In the data rows, 128 means zero.
Some points, each followed by its number:
[102 168  28 173 179 117  81  91 125 199 147 180 187 131] 0
[100 154 129  86 121 112 148 150 131 150 106 124 113 150] 1
[149 170 197 229 165  96  83  91 108 164 134 141 170 148] 2
[121  79   0 212 255 109  46  82 197 255 190 240 255  68] 3
[135 121 152 117 130 124 124 157 138 106 124 134 110 102] 4
[127 138 136 119 127 119 122 139 119 126 116 126 108 130] 5
[135 136 161 155 161 130 129 126 109 127 154 126 127 145] 6
[133 110 175 127 127  96 130 141 151  98 151 136 111 117] 7
[132 146 159 122 129 130 132 151 116 135 133 117 121 129] 8
[138 131 128 116 111 118 128 149 118 121 114 117 127 108] 9
[135 148 155 134 134 128 132 153 110 123 145 115 133 143] 10
[128 131 148 130 118 126 112 146 123 142 132 113 113 125] 11
[129 122 116 127 104 132 124 141 120 126 146 108 143  99] 12
[131 138 151 129 113 123 112 150 124 136 134 118 115 128] 13
[141 102  81 131 102 123 139 147 130 131 166  97 164  77] 14
[131 137 150 129 112 127 113 148 122 136 131 114 110 130] 15
[105 154  74 133 161 103  96 117  99 145 142 163 116 109] 16
[100 126  54  54 100 123 174 132 158 123 210 114 135  81] 17
[108   6 252 187 142 110 113  47 169  86 240 255  73 208] 18
[140 112  84 152 108 120 144 136 122 128 164  95 168  73] 19
[136 133 164 151 123 127 121 133 123 141 137 117 118 130] 20
[146 149 120 110 100 131 114 131 139 113 101 112 109 132] 21
[105 110 135 107  74 183 137 105  91  71 124  98 145 124] 22
[127   2 255 196 117 103 132  59 159  67 234 254  86 250] 23
[144 151 123 111 103 133 110 135 137 114 102 110 109 134] 24
[118 110 140 123 143 114 144 158 159  94 134 154 126 111] 25
[130 144 139 125 119 133 109 153 123 135 137 106 123 128] 26
[121 151 152 129 133 132 121 146 120 143 147 104 115 112] 27
[126 118 140 150 121 168 151 142 143 114 115 150 103  95] 28
[128   0   0 101 203 115 133  76 205 116 146 212  98 111] 29
[145 103  67 133  94 127 134 130 132 135 177  88 191  68] 30
[159 135 206 216 151 120 136  87 101 142 152 116 130 159] 31
[105 135 131  86 108 125 142 147 146 143 131 128 120 148] 32
[ 99 114   0  39  89 152 175 121 182 101 238 118 163 114] 33
[137 153 147 126 115 145 119 149 121 132 132 107 124 150] 34
[128 139 155 125 116 126 118 149 124 138 136 118 112 130] 35
[183 100 137 131 148 139 204  66 115  59  67 128  69 105] 36
[145 118 134 119 119 116 114 153 125 131 124 127 110 142] 37
[120 109 153 123 137 115 147 151 152  95 128 153 117 101] 38
[ 86 226 102 156 144 101 162  59 255 189 111 162 134 163] 39
[145 130 123 123 128 133 115 146 120  91  85 152 100 112] 40
[ 72 255  74 156 151 111 176  36 255 209 124 161 144 181] 41
New points follow, each followed by the numbers of its three nearest points above, nearest first.
[139 126 111 130 111 120 126 151 129 130 141 109 142 105] ~ 12 9 26
[ 98 100 117 135  58 200 131  73  47  83 124  93 166  54] ~ 22 12 19
[105 140 102  85 111 125 143 137 164 150 150 123 126 130] ~ 32 1 12
[ 94 133 142 113  53 196 133 114  88  86 115 106 138 124] ~ 22 12 34
[121 141 130 132 110 125 144 130 165 136 127 129 137 137] ~ 32 35 5
[169 123 143 132 122 131 139 141 110  92  92 141  82 126] ~ 40 5 4
[132 118 124 127 115 170 157 142 140  90 115 159 107  90] ~ 28 38 40
[143 142 124 125 127 134 111 154 116  95  71 157 102 120] ~ 40 5 24
[161 136 202 212 152 123 137  86  95 145 150 114 132 159] ~ 31 6 2
[153 122 124 103 119 121 109 154 127 128 105 140 128 163] ~ 37 5 24
[150 109  88 102 129 173 217  69  98  64  80 136  77  94] ~ 36 28 40
[115 149 144 125 133 134 120 141 112 138 155 109 117 107] ~ 27 26 8
[177 106 155 133 151 115 188  80 121  83  99  97  94 113] ~ 36 5 4
[ 97 110 136 124  60 197 130  84  61  86 116  98 147  93] ~ 22 12 9
[116 144 146 125 136 125 123 131 113 143 154 107 118 110] ~ 27 11 8
[ 75 118 107 111   8 172 152  41  69  69 156  87 183 122] ~ 22 12 30
[102 110 139 103  78 166 144  98 101  64 130  99 140 146] ~ 22 12 21
[126  96  70 146 194 116  41 153 120 189  85 208 203 105] ~ 0 16 37
[116 114 103 101 179 134  81 155  99  99  55 130  94  79] ~ 40 4 5
[134 114 108 129 104 120 124 144 116 129 156 107 139  90] ~ 12 14 19
[135 104  90 143 204 117  65 122 128 204 102 111 195 147] ~ 0 16 6
[150 133 120 122 134 129 117 150 111  88  73 156  95 118] ~ 40 5 4
[104 153  74 131 154 102  95 116 101 142 146 159 115 111] ~ 16 5 12
[136 147 132 126 125 134 108 156 129 102  74 152 113 120] ~ 40 5 24
[ 98 142 114  92 125 146 146 129 133 117 148 126 124 172] ~ 32 1 34
[ 99 117 130  87  79 153 157  85 118  49 126  95 132 171] ~ 22 21 24
[ 73 160   0 102 255  78  44 112 127 228  16 255 204 139] ~ 0 16 3
[147 153 129 131 129 130 101 159 129  97  60 158 112 125] ~ 40 24 21
[ 97  76  82 127 156 119  91 109 106 139 180 154 114  56] ~ 16 12 14
[152 150 120 111 140 111  95 161 110  91  40 169  95 127] ~ 40 5 24
[210 122 217 246 211 157 144  98 102 135 122 108 124 148] ~ 31 2 6
[116 143 148 125 138 122 125 132 111 142 155 106 118 110] ~ 27 8 11
[129 141 126 126 122 143 118 157 130 100  81 157 113 113] ~ 40 4 5
[ 95 113 152 100  64 161 148  83  91  65 132 105 145 153] ~ 22 12 34
[129 141 126 130 124 144 118 155 125 101  82 157 110 113] ~ 40 5 4
[203 129 190 211 192 156 125 110 110 137 105 127 130 159] ~ 31 6 2
[ 86 196  84 142 158 109 173 105 199 216  95 122 159 151] ~ 39 41 1
[137 150 146 122 109 141 125 147 122 128 133 108 118 148] ~ 34 26 15
[104 114 137  91  81 149 156  95 130  68 127  94 129 167] ~ 22 21 32
[ 96 111 135 113  49 198 133  80  63  85 115  98 151  90] ~ 22 12 9
[ 77 179  94 112 179  97 179 129 155 208  73 131 134 135] ~ 1 32 5
[147 129 127 134 132 128  97 135 128  94  74 125 106 109] ~ 40 24 21
[130 121 132 160 151 161 144 107 114 130 148 135 103  77] ~ 28 27 20
[105 156  85 136 149 110 100 117 108 147 158 148 119 110] ~ 16 5 27
[152 142 132 131 120 132 122 137  99  95  92 138  91 133] ~ 40 5 24
[ 93 101  82 104  18 218 118  72  50  84 123  91 198  31] ~ 22 30 12
[180 103 107 114 140 164 245  52 116  47  54 130  78  99] ~ 36 28 40
[163 106 146 119 148 106 173  79 104  87 116 102 100 119] ~ 36 5 9
[ 85 107 105 161 191 145 112  96 114 150 184 172 116  75] ~ 16 6 27
[101 181 101 163 165  95 162 100 163 207 103 107 171 149] ~ 39 1 0
[124 134 141 131 130 137 121 157 132 108 107 147 122 109] ~ 4 40 5
[ 88 196  84 143 158 108 173 102 199 219  95 125 158 152] ~ 39 41 1
